Rotation paths and how fast each direction turns (degrees each step)
Each turn is a multiple of 5 degrees from 10 to 175, or 0.
Each row of a path follows its step; steps can be skipped.
path 1
step 1: [  3 -42  20   8   1 -15   3 -24 -14 -12   8  10   0   6   6  16  21  -5
   2   8   0 -14  -1  15  11   6 -21 -18 -11 -19   1  -7  15  32  -7 -11
 -21  -8   8  -5   5  -7   4   9 -11  25 -11 -14 -20  22  12  -2  -3  14
 -17   0 -12  31   0  -7   2   0]
step 2: [ 15  -4  -5   0   8  -5   6   1   5 -27   1  32  -8   6  -4   3  22  11
   0  -3   6  -7   0  -5  10 -10 -29  -8 -31  14 -24 -33 -10  16  -6   5
 -15   9   2  -6  24  12 -15  -5  -4   2  -1  17  -4  21   6 -34  -8   6
 -21 -10   0  16  -4   7  23   4]
step 4: [  3  -7  14   1   2 -22 -10 -22   5  22   7   8 -17 -17   8  14  -3 -30
   4  19  -6   7  17  24  -1   2 -30   7  25   8  -7 -18  -2   8  18  18
  18   6 -36   0 -16  10  -8   7   6  17   8   5 -10  17   7  23  -6  16
  16   6   8   7   1  -3  13  17]
step 5: [  5   8   7   3 -12   1 -16 -11   3  -7   6  34   5  19 -19  10 -15 -24
  22   4  19  -8  16   7   6   2 -11  13  17  24  13  13   8  -5   3  31
 -14  -4 -13  -6  15 -17 -23  -9  27  17  -9   3 -21  21   3  -4  10  23
  10 -16  -3   8   3  -4  12  16]
step 7: [-11   3  37  10  -6  -9  11  -5  -4  -8   3  20 -15  -8 -13  -3   3  13
  -8 -28 -14  14  -9  13   9 -14   0  19  10 -16 -16  -3 -18  -2  -9   2
  25   3  -6  -4 -29 -21  -4 -14 -19   1  -4  11 -33  11  18  11   9  -9
   4  19 -17  -7   9  19  19  -1]
step 9: [ 19   4   4   4  16  23 -10 -33   2  22   2   9  -2  22  11  10 -21   8
 -19 -26   4  -7   2  21 -14  -3 -16   7 -15   1   1  -6  -5  25  -8  -3
 -11  -2   2 -13  32  11   1  -4   1 -16   5   2  10  13   7 -19  13  17
 -23  19  -6  14  10   0  26   1]
step 10: [  8   1 -18 -13  -9   7  -4   0   9  16 -24   4  15   9   2   1  -2  25
  -5 -10  -2  21 -15   9   1   6 -26  30  -4  -4 -21  -9  -4   9  -5 -15
 -11   5 -28 -29  12  -8   6  -6   0 -10   8  36  -4   1  26   7   5  21
 -13   5  -4  -6  29  13  -1  11]
step 11: [ -9 -18  -9  -2  14 -23  -8   2  13  19  -4 -10 -17 -11  18 -13  -6   1
  15 -15  -6  14 -19  11  22  17  -2   0  16   2  -8 -14   8   2   8   2
 -22  13  -6 -37 -18   3 -10 -13  25  -3  12   5 -10  15  10  43  -2  25
  -9  -3  -5   0   7   6   3  -3]
step 14: [ 19  -6   8   6  -3 -22  31  -1   7  29   8  -9  -5 -29 -18  -1  -6   3
   0  -9 -20 -14  -3  17  13   9   6  13  16  16 -23   4  -9 -22 -20  -6
  -7  -4   2   5  -4  -5  -9 -20   4  15  16   5  -9   6  16 -13  -1  -5
  -8  33 -29 -23  13  -7  -1  -8]
step 16: [ -5   5   6   7  -3   5 -11   0 -21   9   9  -4  -7   8   6  -7 -11   7
   2 -14 -19  10   6 -19   8  18  -1   9  -8   9 -11  -8  25  11   3  18
  10 -40   4 -16  48  -2 -23  -3   9 -22  10  -8  -6   8 -10 -19  34  13
   4  11  -5   6  -6   2   5   7]
Directions:
[ 0  0 -2  0 -1  0 -7  4  0  4 -2  1  5 -1  2 -7 -2 -3 -4  4  2 -1 -2  0
  2  2 -8 10 -6  4  4 -6  0  1  5  0 -1  2 -2 -1 -1 -1 -3  0 -1 -4 -1 -3
  6  7 -5  2  0 -1 -2 10  1  0 -6  4 -6  4] : 55
[ 1  1 -1  2  3 -1  5 -5 -6 -1 -3 -2 -2  9 -8  4 -4  4  1  2  5  0  6 -3
 -2  0  0  2 -9  1 -3 -1 -3 -7  0  2 -1  2  1 -5  1  8 -3  0 -7  1  5  5
  0  1 -1  1  3 -3 -3 -1  0 -7  3  5 -8  0] : 100
[ -3  -3   2  -3  -1  -5   0  -1  -2   6   3   2   1   2  -2   1   0  -1
   0   2  -7   6  -8   0  -3   0  -6  -3   1  -6  -1  -4  -6  -1   0  -7
   5  -5  -2   8   3  -1  -2   0  -1   1  -1   2  -2  -4   8   6   8   0
   4   1  -2  -1   1   0 -11   5] : 110
[ 1 -6  0 -2 -1  0 -4 -4 -3  1  4  2  2  1 -4 -6  3 -4  0 -5 -3 -2  5 -3
  0  1  4 -1  4  5 -1  2  0  2 13 -3  5  0  3 -2 -5  4  2  5 -6  0  5 -3
 -6  2  1  8 -6  6 -3 -1 -8 -1 -1 -3 -2  2] : 100
[ -1  -1  -1  -6   0   1  -1  -1   0 -11   0   6   0  -4  -3   0   3   4
  -3   3  -4   3   5  -2   3  -4  -6   4   1  -3   1  10   0   2   1  -3
   7   3  -8  -2  -3   5  -4   0  -2  -5  -6   4   3   2   3  -1   5  -3
  -4   1   4  -2   3  -8   4   4] : 135
